Rotation paths and how fast each direction turns (degrees each step)
Each turn is a multiple of 5 degrees from 10 to 175, or 0.
Each row of a path follows its step; steps can be skipped.
path 1
step 0: 9.0, -25.9, -63.0, -29.0, 17.4, 3.5, 8.8, -33.5, 5.7, 17.2, 31.0, -37.5, -2.8, -62.4, 13.5, 22.6, 4.9, 11.6, -59.1, -2.8, -6.9, 9.5, -27.6, -32.7, 9.9, -9.4, 6.4, -33.6, 8.6, -5.9, 14.3, 2.1, -15.5, 8.4, -31.1, -9.6, 16.6, 13.2, 14.5, -2.3, 6.6, 11.8, -24.7, -18.9, -29.8, 9.0, -5.2, 17.3, -15.2, 23.3, -13.1, -47.3, 10.3, -28.5
step 1: -36.1, -11.8, -16.9, 3.3, 17.1, 18.2, 26.2, 57.5, -22.4, -29.7, 1.3, -24.6, -20.4, -12.3, 8.2, -24.4, -26.2, 31.6, 4.6, -13.8, 2.0, -12.2, -25.0, 1.7, 17.5, 6.2, 5.3, -17.8, -11.0, 17.6, 17.5, -38.3, 15.4, 30.7, -36.6, 16.1, -28.1, -34.4, 31.4, -15.7, -24.3, -21.9, -13.5, -34.1, 26.1, -46.3, -13.9, 4.3, 9.2, 4.0, -23.3, -9.1, 43.7, 18.8
step 2: 22.9, -22.8, -38.2, 16.9, 19.5, -14.0, 16.1, 45.0, -15.8, -23.3, 31.7, 33.7, 16.2, -9.6, 2.2, -25.3, 21.5, -38.2, 14.4, 39.1, -1.0, 53.6, 10.8, -6.7, -17.7, -2.7, -6.9, 8.3, -17.5, -7.6, 3.3, 25.0, -33.5, -23.5, -45.8, -35.4, 22.2, -26.9, 20.9, -7.8, 20.8, -2.4, 18.3, -7.6, -12.6, -16.7, -0.5, 14.3, 8.0, 17.8, -24.0, 13.3, -2.6, 50.4
step 3: -7.9, -12.9, 0.6, -15.3, 53.6, -43.6, -12.8, -27.6, -4.1, -49.1, -22.6, 28.6, -47.4, 2.6, 17.0, 28.2, -17.9, 10.4, 24.7, -3.7, -8.9, 16.3, 43.2, 10.3, -14.6, 19.8, -0.9, -5.6, 5.1, -0.7, 6.0, -23.1, 2.2, -4.5, -39.6, 10.3, 23.0, -10.1, 13.6, 46.5, -13.6, -18.2, -54.3, 7.8, -10.2, -2.9, 18.6, 30.3, -14.5, 4.0, 13.4, -29.4, -30.0, 21.9
step 4: 3.0, -13.8, -6.6, 25.9, -43.8, -2.8, 4.2, -21.0, 18.9, -18.7, 0.4, 13.2, 3.2, -15.2, -38.2, 35.8, -27.9, 1.4, -18.8, 59.1, 25.8, 5.2, 7.6, -7.4, -45.2, -18.5, -3.9, 0.5, 1.9, 25.7, -41.0, -30.7, -12.3, 5.5, -43.9, 34.4, -18.6, 3.4, -1.5, 39.8, 2.8, 21.2, -0.8, -47.8, -21.7, -13.1, -10.9, 15.5, 12.5, 17.3, -20.3, -21.7, 18.9, -28.1
step 5: -28.0, 5.3, -1.0, -14.4, 11.8, 26.1, -3.1, 10.0, 22.8, 16.2, 9.7, -10.2, 5.8, -36.4, 23.5, -16.6, 19.4, -18.3, 38.5, 7.5, 8.9, 20.9, -33.6, 9.1, 8.7, 49.6, 15.4, 21.1, 2.4, -14.6, -4.2, -22.1, -6.4, -11.1, -54.7, 63.3, 9.1, 19.2, -18.0, 16.0, -29.9, 28.3, -18.2, -24.7, 4.7, -21.0, -3.7, -25.4, -60.8, 1.5, -26.9, 22.5, 6.7, 1.9
step 6: 16.6, -10.0, -6.4, 9.1, -33.2, 17.3, -41.3, 42.5, 13.5, -0.3, -30.0, 12.3, 11.4, -66.6, 6.0, -10.8, 0.0, 18.9, -10.6, -45.4, -22.1, 3.3, -3.4, 21.4, -3.8, -21.4, -6.4, 41.4, 2.0, 3.7, 16.1, 13.1, 22.3, -8.9, -26.7, -8.3, 32.7, -13.3, 26.4, 15.6, -14.1, 12.0, 10.4, -31.6, -25.4, 3.5, 44.7, 9.5, 13.1, 57.8, -4.0, -3.5, -4.6, 28.4
step 7: 2.0, 17.5, -7.9, -1.8, -15.8, -18.1, 19.4, -0.3, -0.8, -13.4, -24.2, -9.4, -37.4, -8.6, 30.6, -2.1, 38.5, 16.0, -49.5, 0.6, 31.1, -6.6, -16.2, 11.9, 7.2, 19.6, -36.1, -47.3, 37.8, -5.6, 8.9, -33.2, 6.0, -53.5, -22.7, -13.3, -6.0, -24.4, -7.4, 4.6, 14.2, 8.8, 2.6, 15.9, -7.5, -2.9, 7.7, 35.0, -35.1, 25.2, -41.3, -36.6, -11.4, 38.4
step 8: -30.6, -14.0, 3.0, 17.3, 3.6, 27.7, 3.9, 12.4, -17.8, -2.8, 31.9, 4.8, -22.7, 3.3, -24.1, -25.0, 0.1, -11.0, -2.0, 19.0, 1.3, 12.4, -41.0, -18.4, 32.5, -9.5, 40.7, -24.2, -30.2, 42.2, -17.7, -31.1, 12.8, 17.6, -17.2, -26.0, 1.8, -59.1, -1.5, 48.0, 10.4, 10.6, -30.8, -17.4, 2.7, 31.0, 29.8, 19.8, 3.1, 19.6, -29.8, -23.4, -34.8, -18.9
-2.0, -5.8, 6.9, 1.1, -3.9, 9.5, -0.1, 4.9, 17.8, 2.4, 3.5, -1.8, -12.2, -0.8, -1.0, -1.7, -2.4, -6.8, -10.0, 17.0, 1.0, 2.5, 0.8, 4.6, 2.6, 5.8, -8.6, 0.9, -4.0, -1.9, -3.8, -2.7, 11.4, -10.0, -1.5, -5.2, -7.8, -1.6, -0.9, -8.3, -3.8, 1.3, -6.4, 6.7, 2.1, -10.8, -10.8, -2.5, 10.8, 2.3, 6.8, 2.9, -3.5, 2.9
125
3.3, 1.6, -13.2, -5.1, 0.0, 12.5, -2.8, 0.6, 0.7, 4.7, -18.8, -2.2, -1.7, -6.4, 16.5, -2.9, 1.4, 0.5, -0.2, -7.7, -4.5, 1.5, -8.7, 10.5, -13.3, -3.3, -2.4, -4.1, -1.1, -3.1, -3.8, 3.8, -3.3, 4.2, -2.8, -4.2, -12.3, -7.1, -5.8, 2.0, 9.6, 6.0, -5.0, -1.3, -1.0, 1.1, -6.2, -9.5, 2.1, 0.4, 2.7, 2.8, 1.5, -7.8
60
1.3, 4.4, -3.8, -4.5, -1.4, 10.2, 0.0, 4.1, -3.3, -0.5, 2.3, 2.4, 6.6, 1.4, 1.3, -0.1, 7.0, -11.3, -0.6, -9.1, 6.4, -14.0, -2.0, 5.1, 11.7, 3.4, 3.6, -8.5, 0.3, 9.9, 6.8, 7.8, 0.9, 0.6, 3.0, -4.5, 5.9, -6.5, -4.3, -4.3, 0.9, -9.9, -4.9, -3.8, -7.0, -8.2, -14.9, 15.5, 1.2, 12.3, -1.9, -5.7, -0.6, 0.1
55
-5.6, 5.8, 10.5, -3.8, 8.1, 7.1, -6.9, 3.5, -4.4, 4.6, 1.9, -4.4, -2.7, 10.4, 7.8, -1.5, -2.8, 14.8, -1.3, -0.7, 2.9, -6.8, 11.3, 2.9, -5.1, 8.6, -9.7, 1.8, 2.8, 1.7, 13.1, 1.1, 1.7, 2.0, -11.8, 8.2, -3.0, 2.4, -4.8, -4.2, 6.5, 1.6, -3.5, 4.6, 1.5, 0.2, -8.8, 2.3, -11.1, -11.9, -9.8, -2.2, -4.1, 6.7
175
4.5, -1.5, 7.7, -4.1, 2.3, -3.7, -6.1, 0.9, -8.5, -1.4, -5.7, -2.7, -1.7, -8.1, 2.6, 0.6, -2.5, 2.1, -4.7, -0.6, 0.2, -6.8, -12.1, -9.7, 2.5, 8.9, -4.0, -8.9, -7.4, -10.0, 8.6, -0.9, 2.5, 3.4, -2.1, -13.0, 0.2, -12.1, 6.4, -8.8, -8.2, 9.6, 11.7, -0.5, 4.0, 5.8, 0.7, 1.5, 2.3, 4.2, -4.8, 6.3, 10.1, 14.1
65
8.6, 4.9, -4.9, 5.8, 2.0, -8.2, -8.0, -6.4, -1.9, -2.6, -0.2, -6.2, -9.4, -1.6, -8.0, -2.2, -9.3, -2.5, -1.5, 4.9, 7.8, 2.1, -3.7, -11.4, 7.1, 2.6, -8.2, -2.4, 9.5, 9.2, 1.8, -0.5, 0.8, 9.9, -2.5, 2.4, -2.9, -2.9, -6.6, 7.3, 2.6, 7.3, -8.0, 13.9, 3.6, 9.5, -9.4, 2.1, -1.8, 9.8, -0.2, -1.9, 3.5, -15.4
90
4.9, 2.1, 20.3, 10.1, -6.6, 1.7, -9.9, 2.4, 0.8, -3.3, -6.6, 6.0, -4.9, -2.3, 4.9, -7.1, 9.0, 0.4, -7.4, -6.0, 9.6, -3.7, -5.8, -4.0, 0.3, 6.1, 4.6, 0.6, -1.3, 1.0, -12.8, 7.8, 0.5, -13.2, -3.8, 5.9, -3.9, 0.3, -3.3, 9.8, 2.1, -2.0, -3.0, -6.8, 3.2, 3.5, 9.8, 3.9, -6.3, 5.6, -5.0, 7.5, -6.9, -4.3
25
path 2
step 0: 23.2, 36.2, -15.0, 18.2, -6.8, 14.3, 38.3, -10.0, 26.3, -9.4, 25.1, -22.1, 0.8, 15.9, 48.7, 33.3, 25.5, 32.3, -24.4, -13.6, -26.4, -3.5, 11.5, -3.0, 5.0, -2.4, -3.0, 5.2, 2.6, 34.7, 7.8, -32.2, -17.8, -26.0, 3.0, 10.7, -9.2, -12.8, 14.3, -0.8, -16.7, -12.2, 27.8, -15.5, 44.3, -47.4, 1.9, -0.7, -38.4, -25.4, 8.4, -52.5, -2.9, -8.8
step 1: 2.5, -16.3, -22.7, 31.2, -36.9, 11.2, -9.7, -42.2, 8.5, 9.0, 19.0, 8.3, 15.9, 42.1, 32.9, 7.5, -3.3, -21.0, 22.4, 14.0, 11.6, 28.5, 14.4, -14.9, 62.1, -20.8, 7.9, 29.1, 18.0, 44.8, -17.1, -2.6, 4.9, -29.2, -35.7, 29.1, 23.3, 24.3, 32.0, 0.6, 8.9, -19.2, 4.8, 6.6, 30.0, -0.4, 0.0, -14.3, -7.7, -30.4, 2.3, -0.5, 9.8, -34.9
step 2: 13.7, 4.0, 0.7, 41.6, -26.4, -29.6, -10.1, 0.6, 14.9, -3.8, 3.7, 3.5, -32.8, 8.3, 46.0, 1.3, -22.0, 5.4, -10.5, 2.2, 9.3, -3.2, -4.8, -3.7, 12.7, 21.8, 17.4, 9.0, -52.8, -4.2, -15.6, -39.0, 35.0, 35.8, -12.1, 23.7, 6.8, -15.9, 43.4, 45.7, -9.5, -43.8, 2.3, -1.7, 49.5, -20.3, -15.2, -12.9, -22.0, -1.3, -15.9, 31.4, -17.2, -21.7
step 3: -7.5, 9.8, 13.5, 50.8, 8.6, 25.7, 8.9, 14.1, 2.3, 22.6, -6.1, -38.4, -20.6, 72.1, 37.0, -6.9, -9.4, 21.1, -12.2, 0.9, -1.6, 14.4, 5.1, -30.9, -13.3, -13.9, 38.7, -27.7, 16.0, 1.3, -19.8, -5.1, 25.4, 1.4, 10.6, -4.9, -14.1, 3.9, 14.6, 14.1, 8.9, -4.7, 20.2, 14.1, -8.8, -36.4, 28.6, 3.3, -49.7, -13.6, 8.0, -7.0, -1.5, -55.5
step 4: 27.4, 27.3, 14.9, 24.0, -1.3, 0.1, 18.3, -27.7, 25.6, 13.5, -6.2, -11.7, 26.6, 31.8, -2.4, -1.0, 2.1, 13.0, -22.9, 33.2, -28.1, 33.0, -13.0, 40.6, -5.6, -10.2, -31.9, 6.6, 31.8, 48.0, -32.5, -25.0, -28.1, 6.4, -13.1, 36.8, 12.9, -0.7, 43.0, 29.7, 14.3, -32.4, 20.7, 11.1, 16.5, -45.5, 13.6, 11.1, -10.2, 5.9, -16.2, 13.1, -14.9, -14.9
step 5: -14.3, 27.2, -42.4, 23.0, 12.1, 14.5, -10.9, -23.1, 16.0, -8.8, 25.6, 0.1, -20.9, 14.9, 12.1, -29.9, 26.0, -6.6, -2.3, -0.8, 33.3, 9.4, 26.1, 12.0, 4.0, -34.1, 16.9, 5.7, 8.3, 4.0, -1.2, -11.7, 16.1, -24.3, -13.3, 35.4, 50.9, -12.6, 11.8, 27.2, 27.8, -14.3, 10.0, -14.4, 37.4, -44.4, -20.2, -3.3, -30.7, -24.6, 30.1, 34.1, -41.1, -1.4
step 6: -8.8, -16.8, 30.8, 46.4, 10.4, 16.5, -8.1, -25.1, -34.9, 11.6, -9.2, 8.9, -10.8, 10.1, 24.0, 1.8, -20.9, 2.4, -6.3, 9.5, -4.3, 22.3, 28.9, -29.0, 33.4, 0.2, 6.6, -7.2, 19.3, -24.3, -36.0, -4.8, 3.1, 34.6, -33.3, 24.7, 2.3, -36.8, -0.6, 3.0, 37.8, -34.2, 0.3, -3.3, 15.2, -5.1, 18.0, -4.6, -9.4, -11.0, -26.4, 30.2, -70.6, -30.1
step 7: 20.4, 19.2, 9.7, 45.8, 26.5, 21.0, -0.1, 4.7, 17.2, -32.5, 5.0, 24.0, -33.9, 65.8, 4.8, -13.9, 36.4, -3.4, -45.3, 12.2, -27.9, 11.1, 24.0, -5.0, -3.8, 19.6, -28.4, -23.1, -13.7, -8.2, -9.7, -18.4, 19.4, 15.6, 21.9, 22.8, -7.4, -8.8, 24.3, 2.0, -17.2, -8.8, 6.7, -10.5, -16.4, -27.5, 20.3, 52.5, -17.4, -0.7, -20.1, 22.4, -30.8, -3.5
step 8: -9.8, 28.2, 7.9, 26.1, 6.6, 20.7, 4.5, 13.4, -12.8, 11.0, -6.0, -19.4, -4.0, 31.3, -11.9, 1.4, 25.8, -27.8, -24.3, 10.3, 7.0, -6.6, 31.8, -28.9, -2.2, 13.6, -8.5, -20.2, 74.0, 49.4, 4.7, 2.1, -22.4, 2.7, 26.0, 23.3, 31.1, 19.9, 33.8, 36.1, 26.1, -9.2, 17.5, -8.1, 3.7, -10.9, 9.9, -10.4, 23.5, -37.1, 20.4, 12.2, -40.9, -3.7
9.5, -3.7, -14.0, 4.4, 2.3, -8.3, 2.2, 1.3, -5.5, -7.9, 9.3, 4.1, 1.8, 7.2, -5.0, -4.5, 6.6, 3.1, 3.6, 3.9, -5.9, 8.2, -0.1, 9.4, 6.1, 3.5, -3.8, 3.2, 14.8, 1.7, -7.7, 7.6, -11.7, 3.1, 16.2, -5.8, -3.4, 1.1, -4.7, 8.5, -2.5, -0.5, 5.4, -8.5, 6.4, 1.4, -1.2, 0.6, 1.4, -3.4, 3.1, -0.7, 11.5, -5.1
100
-0.7, -12.7, 12.6, 0.2, 11.7, -12.1, -1.3, -4.3, -3.1, 0.2, 2.9, -1.8, -6.0, -4.6, -1.8, 2.6, -1.8, 8.5, -4.7, 1.2, -2.4, -0.3, 13.6, -1.8, 2.5, 12.2, 10.9, -0.9, -0.7, -12.0, 4.4, -0.2, 7.8, 2.4, 5.8, -9.9, -1.0, -5.2, -1.3, -0.7, 0.1, -9.9, -0.9, 2.8, -7.6, -5.9, -3.1, 4.0, -9.9, 3.1, -7.6, 3.3, 7.4, -11.6
95
10.2, -5.6, 7.6, -3.2, -6.8, -8.8, -3.5, -4.9, 5.0, 9.6, -14.0, -2.7, 7.5, -10.2, -0.5, -9.7, -1.7, -7.4, -3.6, -4.6, -1.5, 11.3, -0.5, -6.2, 8.2, -2.0, -0.7, 0.0, 4.1, 1.7, 2.6, 8.8, 1.4, -2.6, -5.8, 9.4, -9.0, 2.1, -4.9, 10.5, 2.2, 6.1, 4.0, -9.3, 1.9, 4.1, 5.5, 16.8, -3.7, 1.7, -4.1, -0.4, -0.7, -5.6
145
7.6, -4.4, 1.9, 4.2, -4.8, 3.4, 1.3, -1.8, 3.5, 4.5, 1.7, 1.9, 1.9, 9.1, 5.1, -1.0, -3.1, -4.0, -4.8, -12.6, -0.5, -7.5, 10.2, 20.0, -1.4, 10.1, -6.1, 6.7, 9.5, 5.2, 2.7, -8.8, 4.2, -4.7, -0.3, 5.7, 6.0, 7.7, -6.5, -5.0, 6.7, 4.3, -14.6, 6.5, -3.1, 2.5, 6.2, 6.9, -0.4, -3.0, -6.3, 2.8, 9.5, 4.1
110
